500 stands for zero in the data rows.
The table, row by row:
[373 533 539 636 389 518 712 549 417 511 344 523 503 607 485 456 441 522 390 473 521 375 572 447 480 665 375 501 381 529 514 323 482]
[419 560 539 336 486 499 497 428 435 575 545 522 543 498 481 547 548 550 508 504 524 631 472 547 669 667 480 481 319 614 589 460 542]
[538 467 551 382 462 459 613 487 428 456 608 518 440 412 555 395 498 576 533 576 498 476 567 531 637 597 529 482 437 606 652 435 489]
[602 599 451 332 494 352 466 492 487 456 540 641 470 493 443 500 613 551 487 471 437 728 435 494 418 534 588 400 551 456 653 512 475]
[490 447 370 662 541 650 497 509 684 452 668 398 442 518 446 348 450 547 504 492 601 390 568 469 559 350 435 542 292 288 210 597 793]
[415 464 610 591 405 419 522 482 287 547 314 483 511 416 496 383 433 462 393 551 537 433 471 647 359 552 490 505 516 397 464 406 416]
[428 495 607 409 432 456 427 402 357 440 540 460 482 385 505 434 536 449 508 429 459 591 477 514 423 615 569 499 521 488 627 461 397]
[428 423 373 498 664 645 434 509 750 486 675 322 586 484 465 500 366 516 518 398 489 570 521 469 716 370 438 532 521 655 409 640 599]
[443 487 531 346 437 526 530 599 464 532 582 559 609 515 515 435 550 542 546 488 462 548 558 522 663 713 466 463 401 606 644 403 428]
[503 587 599 596 477 476 511 473 433 396 237 495 451 540 541 508 524 489 440 534 548 342 547 593 432 448 466 508 492 544 512 375 406]
[440 346 491 517 579 589 394 547 670 495 674 359 598 452 514 480 531 483 538 469 440 544 581 483 444 353 374 445 499 600 388 673 568]
[523 501 466 441 482 482 406 409 553 505 413 514 599 507 457 458 702 551 530 305 438 688 472 565 541 580 549 432 587 509 649 450 469]
[448 622 623 636 404 423 684 488 496 437 344 522 553 494 538 359 451 550 434 470 629 334 488 474 572 543 351 573 399 557 611 325 479]
[537 593 594 610 458 487 685 472 471 509 356 486 469 497 567 440 375 516 432 533 608 373 486 461 549 607 451 562 496 443 625 394 522]
[536 321 607 619 541 549 569 616 521 544 508 297 468 469 544 533 157 435 549 491 441 511 448 487 423 431 287 566 550 367 308 629 506]
[536 508 506 701 671 588 536 733 593 552 382 363 489 584 440 639 516 524 505 511 485 532 379 367 460 282 305 538 628 512 264 570 599]
[505 543 417 424 477 451 433 441 566 491 420 597 597 561 439 516 668 578 541 338 429 620 479 523 471 569 519 412 514 471 642 374 447]
[492 581 454 500 425 543 536 303 401 505 487 548 354 515 525 367 444 540 358 553 627 387 477 451 569 627 651 570 293 311 517 502 618]
[397 546 533 355 409 529 454 415 546 515 569 569 491 556 466 561 560 431 651 574 460 434 560 508 559 485 540 457 565 610 493 504 310]
[528 504 469 415 451 396 464 342 435 510 560 598 517 459 560 632 604 556 544 649 538 484 514 545 488 497 643 421 562 617 570 506 279]
[334 574 583 312 430 472 434 469 436 528 528 529 487 576 552 583 604 468 539 576 506 609 515 438 555 484 535 443 478 605 470 577 396]
[457 542 684 561 306 431 645 525 383 523 419 406 439 418 584 387 396 455 424 574 578 472 426 532 385 494 440 606 514 396 595 411 375]
[633 445 360 616 693 520 457 587 587 586 690 452 417 553 393 623 533 577 480 543 468 592 548 422 463 311 533 600 524 334 244 622 853]
[465 451 490 581 482 573 401 422 650 525 651 444 332 595 444 652 444 454 465 565 570 355 519 445 528 307 584 664 595 326 305 692 703]
[512 488 441 358 410 386 445 325 459 414 596 608 423 373 575 553 587 564 516 593 565 453 516 572 489 448 573 434 415 585 558 516 389]
[553 459 457 611 503 753 522 490 671 534 637 438 432 528 399 438 384 451 480 569 506 439 576 415 536 349 607 661 412 549 227 644 795]
[627 519 429 616 479 519 517 390 437 621 518 629 434 433 359 431 680 755 469 551 524 460 439 459 348 427 705 567 488 334 517 421 576]
[569 513 465 387 529 497 465 488 449 499 525 579 479 426 383 466 594 538 427 430 545 671 394 521 537 542 633 433 578 520 596 496 438]
[550 467 485 320 383 444 497 519 521 420 550 561 530 477 499 608 581 463 588 541 425 494 486 593 491 552 718 487 494 572 500 482 406]
[531 590 586 605 533 377 601 546 428 462 282 510 504 610 520 470 389 550 361 456 490 490 429 444 471 540 538 573 542 425 627 437 473]
[510 539 476 461 570 479 565 474 498 480 606 588 471 483 556 408 544 566 470 566 557 524 516 522 563 654 525 457 336 588 673 440 443]
[511 476 522 591 516 514 674 710 675 494 422 392 490 514 530 483 267 328 502 644 466 474 561 407 539 474 391 533 508 584 308 545 620]
[508 426 510 451 410 402 429 487 478 463 473 541 578 551 541 512 532 533 495 450 457 651 483 481 558 663 633 434 676 399 597 543 509]
[593 479 472 463 493 369 431 557 373 541 593 607 506 443 474 519 594 495 444 445 355 585 473 612 476 546 584 434 558 514 600 421 369]
[519 473 468 362 517 548 444 425 542 429 579 528 568 508 547 394 563 527 552 421 566 480 557 583 600 615 569 471 389 575 651 481 479]
[433 488 525 347 445 334 456 430 415 440 531 509 543 530 589 571 572 376 503 657 552 445 525 523 526 691 606 409 564 495 611 546 333]
[513 368 420 522 648 526 406 678 628 562 653 513 578 482 430 650 535 534 609 498 406 761 527 447 537 417 450 536 569 443 434 698 604]
[541 460 481 396 486 466 378 382 502 462 469 590 620 427 473 454 701 463 502 425 513 653 530 490 410 575 611 490 553 481 628 396 423]
[400 551 600 342 404 525 474 401 335 542 538 525 523 533 507 599 604 453 537 583 523 534 522 510 561 544 571 430 399 588 556 507 345]
[472 405 452 665 613 610 354 396 675 527 583 422 333 626 502 620 464 490 581 530 582 224 583 422 442 303 479 580 455 423 287 636 700]
[578 438 454 359 431 376 382 365 522 476 396 563 610 468 566 487 661 531 563 325 579 589 483 492 447 586 598 429 564 556 512 471 454]
[413 482 540 465 441 485 327 363 421 459 512 510 597 389 505 301 587 433 591 471 507 523 511 641 443 593 483 432 521 647 652 514 351]
[512 665 527 702 523 420 534 550 509 510 257 494 561 579 500 465 592 528 438 355 533 457 514 546 448 471 452 482 642 457 525 303 399]
[601 393 545 619 607 503 561 715 646 542 380 432 516 547 464 599 216 526 411 447 410 455 391 432 492 441 425 598 644 381 373 576 667]
[499 424 480 271 410 446 468 358 422 463 584 534 462 540 555 565 427 449 534 544 572 401 437 529 487 575 613 522 527 514 617 460 328]
[503 484 532 666 698 446 561 758 582 537 517 447 419 593 606 676 325 526 499 669 502 319 441 589 535 290 363 542 534 459 352 654 517]
[563 513 505 660 759 515 637 629 516 515 581 454 474 449 602 676 424 481 507 649 468 320 479 463 527 237 313 571 463 581 250 687 487]
[503 540 392 396 486 538 527 500 370 366 622 534 488 402 493 351 550 542 437 508 575 460 418 638 583 618 565 406 388 557 721 453 467]
[563 647 565 707 585 482 551 458 416 509 237 542 570 535 516 466 563 619 492 434 531 482 423 511 432 409 454 502 561 398 555 254 426]
[555 685 556 556 459 411 631 455 341 556 206 505 464 485 503 522 435 526 344 483 481 487 507 493 483 548 467 531 600 373 521 366 437]
[490 473 577 388 465 483 543 417 315 424 689 513 583 302 424 393 539 478 544 515 343 501 497 679 465 473 450 545 496 570 624 480 342]
[490 350 615 741 571 557 567 618 536 429 478 366 504 446 559 401 248 434 544 525 478 540 410 492 477 295 244 577 618 400 319 567 533]
[536 332 438 460 605 480 425 629 680 504 612 409 574 526 491 661 442 478 521 368 448 647 404 432 523 517 500 488 572 455 443 735 658]
[485 545 485 594 427 578 636 382 398 523 674 546 388 521 457 397 567 572 385 567 545 409 504 513 546 585 526 545 255 397 552 381 639]
[384 575 630 587 420 524 588 554 278 565 321 491 481 547 452 357 522 471 469 527 488 494 569 546 381 375 322 492 441 460 638 435 476]
[557 622 522 654 555 465 558 497 451 486 293 553 551 580 520 400 582 499 392 329 462 452 495 465 391 566 464 517 571 439 596 317 499]
[462 686 616 537 498 530 787 558 439 581 327 581 498 571 440 424 509 578 494 540 448 407 512 500 563 553 399 471 384 567 534 415 436]
[559 564 522 608 522 446 594 399 413 454 207 571 582 608 468 513 557 572 484 383 538 463 543 413 426 486 434 452 565 593 538 333 411]
[498 539 559 491 383 555 524 417 360 594 379 608 398 650 278 525 706 542 459 410 518 519 548 469 380 457 657 497 463 345 575 450 617]
[548 370 399 489 631 559 345 538 748 441 685 373 533 512 568 663 438 428 605 544 524 454 513 516 468 407 439 417 554 641 402 594 461]
[510 486 471 351 450 605 471 484 564 484 454 529 562 500 555 425 525 471 482 341 485 519 531 565 584 669 421 395 387 567 629 401 423]
[600 587 440 323 445 397 428 549 553 475 401 519 515 532 412 491 518 517 543 423 427 672 411 425 423 480 658 463 586 454 593 413 441]
[427 510 456 331 425 435 561 425 548 390 621 485 539 525 516 428 412 512 425 474 505 458 440 488 631 813 559 414 354 475 616 376 439]
[550 356 404 441 627 556 461 660 758 513 625 353 434 395 500 478 358 398 546 516 467 538 471 423 601 519 532 508 507 622 326 649 657]
[410 399 460 525 623 594 407 621 497 423 789 449 593 336 560 483 401 446 636 569 370 622 451 487 452 262 461 538 461 649 414 689 634]
[510 362 553 751 571 582 517 627 600 515 427 367 432 510 614 506 350 421 492 442 549 443 491 499 442 312 311 576 545 512 285 536 549]
[495 650 518 629 464 419 542 538 376 537 253 579 576 557 533 458 615 581 453 379 519 462 504 508 432 406 415 515 535 350 587 294 437]
[569 438 425 555 473 639 476 564 705 562 617 465 446 494 384 491 415 480 535 636 538 448 501 410 587 405 479 609 360 393 184 619 849]
[512 552 504 594 417 559 689 534 495 450 363 436 491 571 507 427 314 534 358 446 606 326 464 505 526 623 504 558 434 504 525 380 506]
[434 396 497 416 598 601 433 579 678 532 670 430 482 618 671 669 515 479 652 572 415 549 514 472 555 395 533 454 524 559 323 702 484]
[544 562 552 623 599 462 491 678 680 413 412 367 338 603 478 676 350 443 493 684 546 301 554 398 522 378 393 631 526 521 241 568 541]
[599 304 480 410 589 578 282 660 681 491 702 491 556 407 420 567 518 424 603 485 449 622 431 393 569 430 448 415 632 413 328 604 617]
[505 592 429 315 350 473 362 475 488 412 463 506 540 426 509 452 569 484 516 496 517 611 452 497 516 616 614 405 579 533 592 393 476]
[491 332 396 397 614 597 477 513 699 586 751 363 511 442 519 595 297 491 534 471 406 587 567 496 679 601 400 544 419 508 438 706 641]
[496 333 453 486 594 487 253 495 673 456 639 409 545 548 588 715 522 430 584 516 475 436 643 381 473 368 450 473 527 591 361 718 505]
[570 522 471 408 575 482 389 369 544 402 385 579 595 442 480 446 629 532 541 347 471 620 533 492 407 602 575 405 603 566 709 403 480]
[371 460 606 353 333 554 534 541 304 493 593 508 486 441 441 486 622 421 646 533 421 561 538 543 534 539 511 441 501 597 572 493 429]
[528 461 426 304 541 410 396 473 435 537 469 523 574 542 516 524 489 509 490 353 480 578 391 514 430 648 600 414 687 369 639 418 418]
[512 632 407 520 350 558 412 343 421 513 474 584 471 578 391 331 611 459 522 494 595 535 496 421 492 509 725 548 507 389 500 427 684]
[441 574 536 557 487 544 427 283 493 531 426 628 430 583 543 566 572 528 437 565 673 323 660 401 415 439 616 624 376 411 557 493 480]
[379 422 471 483 576 510 356 617 680 592 688 398 462 520 573 699 485 354 571 586 367 612 601 410 644 390 432 457 616 539 234 756 526]
[606 633 558 565 477 287 592 561 369 490 358 602 412 585 531 551 549 555 488 634 489 373 519 526 491 341 463 487 421 472 514 470 268]
[480 672 532 548 482 383 633 483 379 496 338 560 465 508 583 544 440 501 479 726 540 346 513 558 493 474 441 596 526 532 484 408 355]
[700 555 482 769 700 506 539 698 543 499 424 449 370 498 553 693 361 553 485 665 437 317 474 498 491 273 344 532 628 559 314 660 538]
[391 597 550 604 387 561 753 618 476 602 384 535 439 498 538 434 472 472 470 520 461 422 508 505 513 583 318 551 437 523 555 398 457]
[470 512 485 450 428 452 451 471 447 616 400 530 615 525 405 518 655 510 584 374 462 683 529 482 512 630 581 435 524 540 628 481 445]
[558 313 443 562 710 555 429 564 621 576 659 504 503 416 475 676 454 507 479 448 373 614 458 487 496 435 421 473 591 601 459 711 586]
[396 441 547 374 383 452 379 416 379 496 615 460 446 312 501 415 503 490 508 466 555 529 478 559 456 674 571 412 481 448 581 498 434]
[535 631 383 622 557 511 455 308 453 517 465 654 488 564 362 404 697 543 536 399 622 510 553 441 405 511 553 528 552 451 507 398 567]
[376 542 641 584 343 446 706 524 250 563 262 538 491 495 501 356 463 445 481 483 556 473 506 578 399 518 325 555 471 497 467 384 365]
[442 469 553 345 327 481 430 416 372 488 576 434 532 387 539 426 423 426 461 435 512 556 451 560 421 593 513 495 567 514 632 524 468]
[563 541 423 399 478 537 402 552 480 425 388 530 542 413 490 478 607 465 463 500 481 619 457 571 453 586 746 375 519 573 584 450 473]
[383 520 469 434 419 541 415 405 397 431 565 495 598 451 625 356 577 465 495 397 448 527 589 607 356 578 480 425 405 560 545 452 437]
[501 639 413 357 510 529 689 436 313 481 585 629 461 431 432 434 537 533 497 559 471 572 488 616 611 568 655 480 421 609 653 465 454]
[537 337 367 595 588 632 553 458 650 612 690 444 446 554 451 550 253 497 448 548 534 404 534 487 547 424 495 626 354 394 294 672 777]
There are 4 hidden groupings, and every row belongs to one group of each. Only the weakest grouping, the one that moves the rows least, is given. Groups are numbered from 0 in the order they first appear among the rows asked about.
Rows drawn again from the table, each followed by its group:
[512 665 527 702 523 420 534 550 509 510 257 494 561 579 500 465 592 528 438 355 533 457 514 546 448 471 452 482 642 457 525 303 399] 0
[428 423 373 498 664 645 434 509 750 486 675 322 586 484 465 500 366 516 518 398 489 570 521 469 716 370 438 532 521 655 409 640 599] 0
[557 622 522 654 555 465 558 497 451 486 293 553 551 580 520 400 582 499 392 329 462 452 495 465 391 566 464 517 571 439 596 317 499] 0
[536 332 438 460 605 480 425 629 680 504 612 409 574 526 491 661 442 478 521 368 448 647 404 432 523 517 500 488 572 455 443 735 658] 1
[485 545 485 594 427 578 636 382 398 523 674 546 388 521 457 397 567 572 385 567 545 409 504 513 546 585 526 545 255 397 552 381 639] 2
[490 447 370 662 541 650 497 509 684 452 668 398 442 518 446 348 450 547 504 492 601 390 568 469 559 350 435 542 292 288 210 597 793] 0
[410 399 460 525 623 594 407 621 497 423 789 449 593 336 560 483 401 446 636 569 370 622 451 487 452 262 461 538 461 649 414 689 634] 2
[512 488 441 358 410 386 445 325 459 414 596 608 423 373 575 553 587 564 516 593 565 453 516 572 489 448 573 434 415 585 558 516 389] 2
[508 426 510 451 410 402 429 487 478 463 473 541 578 551 541 512 532 533 495 450 457 651 483 481 558 663 633 434 676 399 597 543 509] 1
[512 552 504 594 417 559 689 534 495 450 363 436 491 571 507 427 314 534 358 446 606 326 464 505 526 623 504 558 434 504 525 380 506] 1
[548 370 399 489 631 559 345 538 748 441 685 373 533 512 568 663 438 428 605 544 524 454 513 516 468 407 439 417 554 641 402 594 461] 0
[559 564 522 608 522 446 594 399 413 454 207 571 582 608 468 513 557 572 484 383 538 463 543 413 426 486 434 452 565 593 538 333 411] 0
[472 405 452 665 613 610 354 396 675 527 583 422 333 626 502 620 464 490 581 530 582 224 583 422 442 303 479 580 455 423 287 636 700] 0
[537 337 367 595 588 632 553 458 650 612 690 444 446 554 451 550 253 497 448 548 534 404 534 487 547 424 495 626 354 394 294 672 777] 1
[606 633 558 565 477 287 592 561 369 490 358 602 412 585 531 551 549 555 488 634 489 373 519 526 491 341 463 487 421 472 514 470 268] 2
[563 513 505 660 759 515 637 629 516 515 581 454 474 449 602 676 424 481 507 649 468 320 479 463 527 237 313 571 463 581 250 687 487] 2
[512 632 407 520 350 558 412 343 421 513 474 584 471 578 391 331 611 459 522 494 595 535 496 421 492 509 725 548 507 389 500 427 684] 3
[470 512 485 450 428 452 451 471 447 616 400 530 615 525 405 518 655 510 584 374 462 683 529 482 512 630 581 435 524 540 628 481 445] 4
[510 539 476 461 570 479 565 474 498 480 606 588 471 483 556 408 544 566 470 566 557 524 516 522 563 654 525 457 336 588 673 440 443] 2
[553 459 457 611 503 753 522 490 671 534 637 438 432 528 399 438 384 451 480 569 506 439 576 415 536 349 607 661 412 549 227 644 795] 3
[511 476 522 591 516 514 674 710 675 494 422 392 490 514 530 483 267 328 502 644 466 474 561 407 539 474 391 533 508 584 308 545 620] 3
[442 469 553 345 327 481 430 416 372 488 576 434 532 387 539 426 423 426 461 435 512 556 451 560 421 593 513 495 567 514 632 524 468] 1
[383 520 469 434 419 541 415 405 397 431 565 495 598 451 625 356 577 465 495 397 448 527 589 607 356 578 480 425 405 560 545 452 437] 0
[428 495 607 409 432 456 427 402 357 440 540 460 482 385 505 434 536 449 508 429 459 591 477 514 423 615 569 499 521 488 627 461 397] 1
[434 396 497 416 598 601 433 579 678 532 670 430 482 618 671 669 515 479 652 572 415 549 514 472 555 395 533 454 524 559 323 702 484] 4
[496 333 453 486 594 487 253 495 673 456 639 409 545 548 588 715 522 430 584 516 475 436 643 381 473 368 450 473 527 591 361 718 505] 0
[627 519 429 616 479 519 517 390 437 621 518 629 434 433 359 431 680 755 469 551 524 460 439 459 348 427 705 567 488 334 517 421 576] 2
[448 622 623 636 404 423 684 488 496 437 344 522 553 494 538 359 451 550 434 470 629 334 488 474 572 543 351 573 399 557 611 325 479] 0
[510 486 471 351 450 605 471 484 564 484 454 529 562 500 555 425 525 471 482 341 485 519 531 565 584 669 421 395 387 567 629 401 423] 0
[440 346 491 517 579 589 394 547 670 495 674 359 598 452 514 480 531 483 538 469 440 544 581 483 444 353 374 445 499 600 388 673 568] 0
[569 438 425 555 473 639 476 564 705 562 617 465 446 494 384 491 415 480 535 636 538 448 501 410 587 405 479 609 360 393 184 619 849] 3
[600 587 440 323 445 397 428 549 553 475 401 519 515 532 412 491 518 517 543 423 427 672 411 425 423 480 658 463 586 454 593 413 441] 3
[536 508 506 701 671 588 536 733 593 552 382 363 489 584 440 639 516 524 505 511 485 532 379 367 460 282 305 538 628 512 264 570 599] 4
[495 650 518 629 464 419 542 538 376 537 253 579 576 557 533 458 615 581 453 379 519 462 504 508 432 406 415 515 535 350 587 294 437] 0
[443 487 531 346 437 526 530 599 464 532 582 559 609 515 515 435 550 542 546 488 462 548 558 522 663 713 466 463 401 606 644 403 428] 4
[400 551 600 342 404 525 474 401 335 542 538 525 523 533 507 599 604 453 537 583 523 534 522 510 561 544 571 430 399 588 556 507 345] 4
[413 482 540 465 441 485 327 363 421 459 512 510 597 389 505 301 587 433 591 471 507 523 511 641 443 593 483 432 521 647 652 514 351] 0
[569 513 465 387 529 497 465 488 449 499 525 579 479 426 383 466 594 538 427 430 545 671 394 521 537 542 633 433 578 520 596 496 438] 2
[528 504 469 415 451 396 464 342 435 510 560 598 517 459 560 632 604 556 544 649 538 484 514 545 488 497 643 421 562 617 570 506 279] 2
[462 686 616 537 498 530 787 558 439 581 327 581 498 571 440 424 509 578 494 540 448 407 512 500 563 553 399 471 384 567 534 415 436] 4
[633 445 360 616 693 520 457 587 587 586 690 452 417 553 393 623 533 577 480 543 468 592 548 422 463 311 533 600 524 334 244 622 853] 2
[373 533 539 636 389 518 712 549 417 511 344 523 503 607 485 456 441 522 390 473 521 375 572 447 480 665 375 501 381 529 514 323 482] 4
[555 685 556 556 459 411 631 455 341 556 206 505 464 485 503 522 435 526 344 483 481 487 507 493 483 548 467 531 600 373 521 366 437] 1
[433 488 525 347 445 334 456 430 415 440 531 509 543 530 589 571 572 376 503 657 552 445 525 523 526 691 606 409 564 495 611 546 333] 1
[465 451 490 581 482 573 401 422 650 525 651 444 332 595 444 652 444 454 465 565 570 355 519 445 528 307 584 664 595 326 305 692 703] 1
[601 393 545 619 607 503 561 715 646 542 380 432 516 547 464 599 216 526 411 447 410 455 391 432 492 441 425 598 644 381 373 576 667] 1
[498 539 559 491 383 555 524 417 360 594 379 608 398 650 278 525 706 542 459 410 518 519 548 469 380 457 657 497 463 345 575 450 617] 4
[427 510 456 331 425 435 561 425 548 390 621 485 539 525 516 428 412 512 425 474 505 458 440 488 631 813 559 414 354 475 616 376 439] 1
[492 581 454 500 425 543 536 303 401 505 487 548 354 515 525 367 444 540 358 553 627 387 477 451 569 627 651 570 293 311 517 502 618] 1
[513 368 420 522 648 526 406 678 628 562 653 513 578 482 430 650 535 534 609 498 406 761 527 447 537 417 450 536 569 443 434 698 604] 4
[578 438 454 359 431 376 382 365 522 476 396 563 610 468 566 487 661 531 563 325 579 589 483 492 447 586 598 429 564 556 512 471 454] 0
[599 304 480 410 589 578 282 660 681 491 702 491 556 407 420 567 518 424 603 485 449 622 431 393 569 430 448 415 632 413 328 604 617] 3
[371 460 606 353 333 554 534 541 304 493 593 508 486 441 441 486 622 421 646 533 421 561 538 543 534 539 511 441 501 597 572 493 429] 4
[531 590 586 605 533 377 601 546 428 462 282 510 504 610 520 470 389 550 361 456 490 490 429 444 471 540 538 573 542 425 627 437 473] 1
[535 631 383 622 557 511 455 308 453 517 465 654 488 564 362 404 697 543 536 399 622 510 553 441 405 511 553 528 552 451 507 398 567] 0
[376 542 641 584 343 446 706 524 250 563 262 538 491 495 501 356 463 445 481 483 556 473 506 578 399 518 325 555 471 497 467 384 365] 4
[503 484 532 666 698 446 561 758 582 537 517 447 419 593 606 676 325 526 499 669 502 319 441 589 535 290 363 542 534 459 352 654 517] 2
[499 424 480 271 410 446 468 358 422 463 584 534 462 540 555 565 427 449 534 544 572 401 437 529 487 575 613 522 527 514 617 460 328] 1
[503 587 599 596 477 476 511 473 433 396 237 495 451 540 541 508 524 489 440 534 548 342 547 593 432 448 466 508 492 544 512 375 406] 0
[419 560 539 336 486 499 497 428 435 575 545 522 543 498 481 547 548 550 508 504 524 631 472 547 669 667 480 481 319 614 589 460 542] 4
[441 574 536 557 487 544 427 283 493 531 426 628 430 583 543 566 572 528 437 565 673 323 660 401 415 439 616 624 376 411 557 493 480] 0
[519 473 468 362 517 548 444 425 542 429 579 528 568 508 547 394 563 527 552 421 566 480 557 583 600 615 569 471 389 575 651 481 479] 0
[563 541 423 399 478 537 402 552 480 425 388 530 542 413 490 478 607 465 463 500 481 619 457 571 453 586 746 375 519 573 584 450 473] 3
[397 546 533 355 409 529 454 415 546 515 569 569 491 556 466 561 560 431 651 574 460 434 560 508 559 485 540 457 565 610 493 504 310] 4
[541 460 481 396 486 466 378 382 502 462 469 590 620 427 473 454 701 463 502 425 513 653 530 490 410 575 611 490 553 481 628 396 423] 0
[537 593 594 610 458 487 685 472 471 509 356 486 469 497 567 440 375 516 432 533 608 373 486 461 549 607 451 562 496 443 625 394 522] 1
[415 464 610 591 405 419 522 482 287 547 314 483 511 416 496 383 433 462 393 551 537 433 471 647 359 552 490 505 516 397 464 406 416] 1
[700 555 482 769 700 506 539 698 543 499 424 449 370 498 553 693 361 553 485 665 437 317 474 498 491 273 344 532 628 559 314 660 538] 2
[563 647 565 707 585 482 551 458 416 509 237 542 570 535 516 466 563 619 492 434 531 482 423 511 432 409 454 502 561 398 555 254 426] 0
[491 332 396 397 614 597 477 513 699 586 751 363 511 442 519 595 297 491 534 471 406 587 567 496 679 601 400 544 419 508 438 706 641] 1
[457 542 684 561 306 431 645 525 383 523 419 406 439 418 584 387 396 455 424 574 578 472 426 532 385 494 440 606 514 396 595 411 375] 1
[510 362 553 751 571 582 517 627 600 515 427 367 432 510 614 506 350 421 492 442 549 443 491 499 442 312 311 576 545 512 285 536 549] 0
[602 599 451 332 494 352 466 492 487 456 540 641 470 493 443 500 613 551 487 471 437 728 435 494 418 534 588 400 551 456 653 512 475] 2
[550 467 485 320 383 444 497 519 521 420 550 561 530 477 499 608 581 463 588 541 425 494 486 593 491 552 718 487 494 572 500 482 406] 3
[490 473 577 388 465 483 543 417 315 424 689 513 583 302 424 393 539 478 544 515 343 501 497 679 465 473 450 545 496 570 624 480 342] 2
[550 356 404 441 627 556 461 660 758 513 625 353 434 395 500 478 358 398 546 516 467 538 471 423 601 519 532 508 507 622 326 649 657] 3
[480 672 532 548 482 383 633 483 379 496 338 560 465 508 583 544 440 501 479 726 540 346 513 558 493 474 441 596 526 532 484 408 355] 2
[505 592 429 315 350 473 362 475 488 412 463 506 540 426 509 452 569 484 516 496 517 611 452 497 516 616 614 405 579 533 592 393 476] 3
[570 522 471 408 575 482 389 369 544 402 385 579 595 442 480 446 629 532 541 347 471 620 533 492 407 602 575 405 603 566 709 403 480] 0
[384 575 630 587 420 524 588 554 278 565 321 491 481 547 452 357 522 471 469 527 488 494 569 546 381 375 322 492 441 460 638 435 476] 4
[538 467 551 382 462 459 613 487 428 456 608 518 440 412 555 395 498 576 533 576 498 476 567 531 637 597 529 482 437 606 652 435 489] 2
[505 543 417 424 477 451 433 441 566 491 420 597 597 561 439 516 668 578 541 338 429 620 479 523 471 569 519 412 514 471 642 374 447] 0
[379 422 471 483 576 510 356 617 680 592 688 398 462 520 573 699 485 354 571 586 367 612 601 410 644 390 432 457 616 539 234 756 526] 4
[501 639 413 357 510 529 689 436 313 481 585 629 461 431 432 434 537 533 497 559 471 572 488 616 611 568 655 480 421 609 653 465 454] 2
[528 461 426 304 541 410 396 473 435 537 469 523 574 542 516 524 489 509 490 353 480 578 391 514 430 648 600 414 687 369 639 418 418] 1
[490 350 615 741 571 557 567 618 536 429 478 366 504 446 559 401 248 434 544 525 478 540 410 492 477 295 244 577 618 400 319 567 533] 1
[391 597 550 604 387 561 753 618 476 602 384 535 439 498 538 434 472 472 470 520 461 422 508 505 513 583 318 551 437 523 555 398 457] 4
[593 479 472 463 493 369 431 557 373 541 593 607 506 443 474 519 594 495 444 445 355 585 473 612 476 546 584 434 558 514 600 421 369] 2
[334 574 583 312 430 472 434 469 436 528 528 529 487 576 552 583 604 468 539 576 506 609 515 438 555 484 535 443 478 605 470 577 396] 4
[396 441 547 374 383 452 379 416 379 496 615 460 446 312 501 415 503 490 508 466 555 529 478 559 456 674 571 412 481 448 581 498 434] 1
[544 562 552 623 599 462 491 678 680 413 412 367 338 603 478 676 350 443 493 684 546 301 554 398 522 378 393 631 526 521 241 568 541] 3
[523 501 466 441 482 482 406 409 553 505 413 514 599 507 457 458 702 551 530 305 438 688 472 565 541 580 549 432 587 509 649 450 469] 0
[558 313 443 562 710 555 429 564 621 576 659 504 503 416 475 676 454 507 479 448 373 614 458 487 496 435 421 473 591 601 459 711 586] 2
[503 540 392 396 486 538 527 500 370 366 622 534 488 402 493 351 550 542 437 508 575 460 418 638 583 618 565 406 388 557 721 453 467] 2
[536 321 607 619 541 549 569 616 521 544 508 297 468 469 544 533 157 435 549 491 441 511 448 487 423 431 287 566 550 367 308 629 506] 1
